In the data rows, zero lies at 7.5, halfway between 7 and 8.
Some points:
array([9, 10, 10, 9, 11, 9, 10, 13, 11, 13, 9, 13, 9, 10, 8, 11, 9, 12, 9, 8, 10, 10, 11, 13, 11, 14, 10, 12,
       12, 9, 9, 10, 10])
array([10, 9, 10, 10, 10, 8, 11, 12, 13, 9, 9, 15, 10, 11, 10, 8, 9, 11, 9, 9, 10, 8, 10, 12, 10, 10, 10, 12,
       10, 9, 9, 11, 11])
array([10, 9, 11, 9, 9, 15, 9, 9, 12, 11, 15, 11, 8, 10, 14, 10, 10, 10, 9, 11, 9, 10, 9, 11, 10, 10, 9, 10,
       12, 11, 11, 12, 11])
array([12, 9, 10, 10, 9, 11, 11, 9, 9, 11, 14, 11, 11, 9, 15, 10, 12, 10, 10, 10, 12, 10, 9, 10, 9, 11, 9, 10,
       12, 11, 10, 12, 11])
array([9, 13, 9, 10, 9, 11, 11, 9, 11, 11, 12, 10, 12, 10, 11, 8, 9, 9, 9, 8, 10, 10, 10, 9, 13, 8, 12, 11,
       10, 10, 11, 10, 9])
array([13, 9, 9, 9, 8, 8, 10, 10, 10, 9, 12, 9, 10, 11, 12, 10, 15, 10, 11, 14, 9, 10, 9, 10, 9, 10, 10, 9,
       11, 12, 11, 11, 11])
array([11, 10, 9, 11, 11, 9, 10, 10, 10, 13, 9, 12, 14, 10, 9, 11, 9, 12, 14, 15, 14, 9, 9, 11, 10, 11, 15, 10,
       10, 10, 9, 9, 10])
array([10, 9, 9, 10, 9, 12, 9, 12, 10, 11, 10, 12, 10, 11, 11, 9, 10, 10, 10, 10, 9, 11, 13, 9, 8, 12, 11, 11,
       9, 10, 8, 9, 13])
array([10, 9, 12, 9, 8, 15, 11, 12, 10, 11, 11, 10, 9, 11, 10, 11, 10, 10, 10, 8, 9, 9, 11, 9, 10, 15, 9, 13,
       9, 10, 9, 9, 11])
array([9, 14, 11, 12, 10, 10, 10, 9, 11, 10, 9, 9, 10, 12, 10, 10, 10, 10, 10, 9, 12, 11, 10, 9, 11, 8, 11, 10,
       9, 9, 12, 9, 9])
array([10, 9, 10, 9, 9, 15, 9, 11, 10, 9, 14, 10, 10, 13, 12, 9, 11, 10, 9, 9, 11, 11, 11, 9, 11, 10, 9, 11,
       10, 10, 11, 11, 11])
array([10, 9, 11, 9, 9, 11, 9, 11, 9, 8, 12, 9, 9, 9, 11, 9, 11, 10, 10, 11, 14, 10, 10, 13, 11, 9, 8, 10,
       11, 11, 13, 11, 11])
array([10, 11, 11, 10, 10, 8, 10, 10, 15, 11, 9, 14, 11, 9, 10, 9, 9, 12, 10, 15, 10, 11, 10, 12, 10, 11, 9, 11,
       10, 9, 11, 12, 10])
array([10, 13, 9, 15, 9, 9, 10, 10, 9, 10, 9, 11, 12, 11, 10, 10, 11, 11, 12, 15, 9, 12, 10, 10, 9, 10, 15, 9,
       11, 10, 8, 10, 11])
array([10, 15, 11, 15, 15, 9, 10, 10, 9, 10, 10, 10, 9, 9, 9, 11, 10, 10, 10, 9, 14, 11, 10, 10, 10, 10, 10, 9,
       11, 10, 11, 10, 9])
array([12, 9, 10, 10, 9, 11, 10, 9, 14, 11, 10, 9, 9, 10, 14, 11, 11, 10, 10, 8, 9, 10, 11, 9, 9, 12, 9, 10,
       11, 11, 11, 12, 10])
array([10, 11, 15, 11, 15, 9, 10, 15, 8, 9, 9, 9, 9, 11, 9, 15, 10, 10, 15, 8, 15, 12, 9, 13, 13, 13, 8, 9,
       9, 9, 11, 9, 10])
array([11, 10, 9, 10, 9, 8, 9, 9, 12, 9, 10, 12, 10, 11, 9, 9, 12, 11, 12, 10, 10, 15, 8, 12, 9, 15, 13, 10,
       10, 11, 10, 9, 10])
array([10, 9, 11, 9, 10, 11, 12, 9, 11, 13, 10, 11, 10, 11, 9, 14, 10, 9, 10, 8, 10, 14, 10, 13, 10, 10, 9, 10,
       11, 11, 9, 10, 10])
array([10, 10, 10, 10, 15, 15, 10, 9, 9, 10, 10, 9, 10, 9, 10, 13, 10, 10, 10, 14, 10, 9, 9, 8, 11, 9, 10, 10,
       12, 11, 10, 13, 11])
array([10, 14, 11, 14, 11, 9, 10, 12, 11, 10, 9, 10, 10, 11, 9, 12, 9, 10, 10, 14, 13, 11, 9, 9, 11, 10, 10, 9,
       12, 10, 11, 10, 10])
array([11, 9, 10, 9, 8, 9, 9, 11, 14, 10, 14, 9, 10, 10, 9, 9, 10, 10, 11, 11, 11, 10, 12, 10, 9, 11, 9, 10,
       10, 10, 9, 10, 13])
array([10, 10, 11, 10, 9, 8, 10, 9, 11, 9, 11, 10, 9, 10, 10, 10, 10, 10, 11, 10, 9, 8, 10, 11, 11, 13, 10, 10,
       10, 11, 10, 10, 12])
array([11, 12, 10, 10, 13, 9, 10, 10, 8, 9, 10, 13, 12, 9, 9, 10, 9, 12, 9, 12, 9, 11, 13, 9, 11, 10, 15, 11,
       11, 11, 10, 11, 10])
array([10, 11, 12, 10, 9, 12, 10, 10, 10, 9, 10, 10, 10, 11, 10, 10, 10, 10, 10, 14, 7, 8, 12, 11, 10, 10, 9, 10,
       10, 9, 12, 9, 9])
array([10, 9, 11, 10, 12, 10, 10, 10, 9, 8, 10, 9, 14, 10, 12, 9, 11, 12, 10, 8, 8, 11, 10, 10, 9, 11, 11, 11,
       10, 10, 13, 9, 10])
array([9, 12, 10, 11, 12, 11, 14, 13, 11, 15, 8, 9, 11, 12, 11, 13, 9, 10, 11, 14, 11, 11, 12, 10, 10, 8, 15, 14,
       8, 9, 8, 9, 10])
array([10, 9, 11, 10, 10, 11, 10, 10, 8, 8, 13, 10, 10, 12, 11, 9, 12, 9, 9, 11, 11, 10, 11, 10, 12, 13, 9, 9,
       11, 11, 11, 10, 10])
array([10, 12, 9, 11, 10, 10, 9, 10, 15, 9, 11, 12, 13, 9, 12, 9, 10, 12, 9, 12, 11, 12, 11, 9, 9, 10, 15, 11,
       11, 10, 12, 14, 9])
array([10, 11, 11, 11, 10, 15, 11, 9, 9, 12, 10, 9, 10, 11, 9, 11, 11, 9, 10, 10, 11, 10, 10, 11, 13, 8, 10, 9,
       10, 10, 10, 9, 8])
array([13, 9, 9, 10, 11, 11, 9, 9, 8, 14, 12, 11, 10, 9, 12, 12, 12, 10, 10, 10, 9, 9, 9, 9, 9, 11, 12, 12,
       11, 12, 9, 12, 12])
array([10, 14, 10, 12, 11, 11, 12, 9, 10, 12, 9, 8, 12, 10, 12, 9, 11, 9, 12, 9, 9, 10, 11, 11, 11, 8, 12, 10,
       10, 10, 14, 12, 10])
Along one direction, these points spread out more than along any other. Take the direction at right angles to it along which they spread out most. Then take the direction at right angles to both along which they spread out most. Go by this last direction. How far along it is each point below, from 0 to 99? 50 is the average, and the first point above lies past it. One standard deviation of the points above along it is 16.
array([11, 10, 9, 11, 11, 9, 10, 10, 10, 13, 9, 12, 14, 10, 9, 11, 9, 12, 14, 15, 14, 9, 9, 11, 10, 11, 15, 10,
       10, 10, 9, 9, 10]) 58
array([9, 14, 11, 12, 10, 10, 10, 9, 11, 10, 9, 9, 10, 12, 10, 10, 10, 10, 10, 9, 12, 11, 10, 9, 11, 8, 11, 10,
       9, 9, 12, 9, 9]) 36
array([10, 9, 11, 9, 9, 15, 9, 9, 12, 11, 15, 11, 8, 10, 14, 10, 10, 10, 9, 11, 9, 10, 9, 11, 10, 10, 9, 10,
       12, 11, 11, 12, 11]) 36
array([11, 9, 10, 9, 8, 9, 9, 11, 14, 10, 14, 9, 10, 10, 9, 9, 10, 10, 11, 11, 11, 10, 12, 10, 9, 11, 9, 10,
       10, 10, 9, 10, 13]) 66
array([10, 14, 10, 12, 11, 11, 12, 9, 10, 12, 9, 8, 12, 10, 12, 9, 11, 9, 12, 9, 9, 10, 11, 11, 11, 8, 12, 10,
       10, 10, 14, 12, 10]) 22
array([10, 9, 12, 9, 8, 15, 11, 12, 10, 11, 11, 10, 9, 11, 10, 11, 10, 10, 10, 8, 9, 9, 11, 9, 10, 15, 9, 13,
       9, 10, 9, 9, 11]) 64
array([9, 10, 10, 9, 11, 9, 10, 13, 11, 13, 9, 13, 9, 10, 8, 11, 9, 12, 9, 8, 10, 10, 11, 13, 11, 14, 10, 12,
       12, 9, 9, 10, 10]) 86
array([10, 9, 9, 10, 9, 12, 9, 12, 10, 11, 10, 12, 10, 11, 11, 9, 10, 10, 10, 10, 9, 11, 13, 9, 8, 12, 11, 11,
       9, 10, 8, 9, 13]) 64
array([10, 11, 11, 11, 10, 15, 11, 9, 9, 12, 10, 9, 10, 11, 9, 11, 11, 9, 10, 10, 11, 10, 10, 11, 13, 8, 10, 9,
       10, 10, 10, 9, 8]) 28
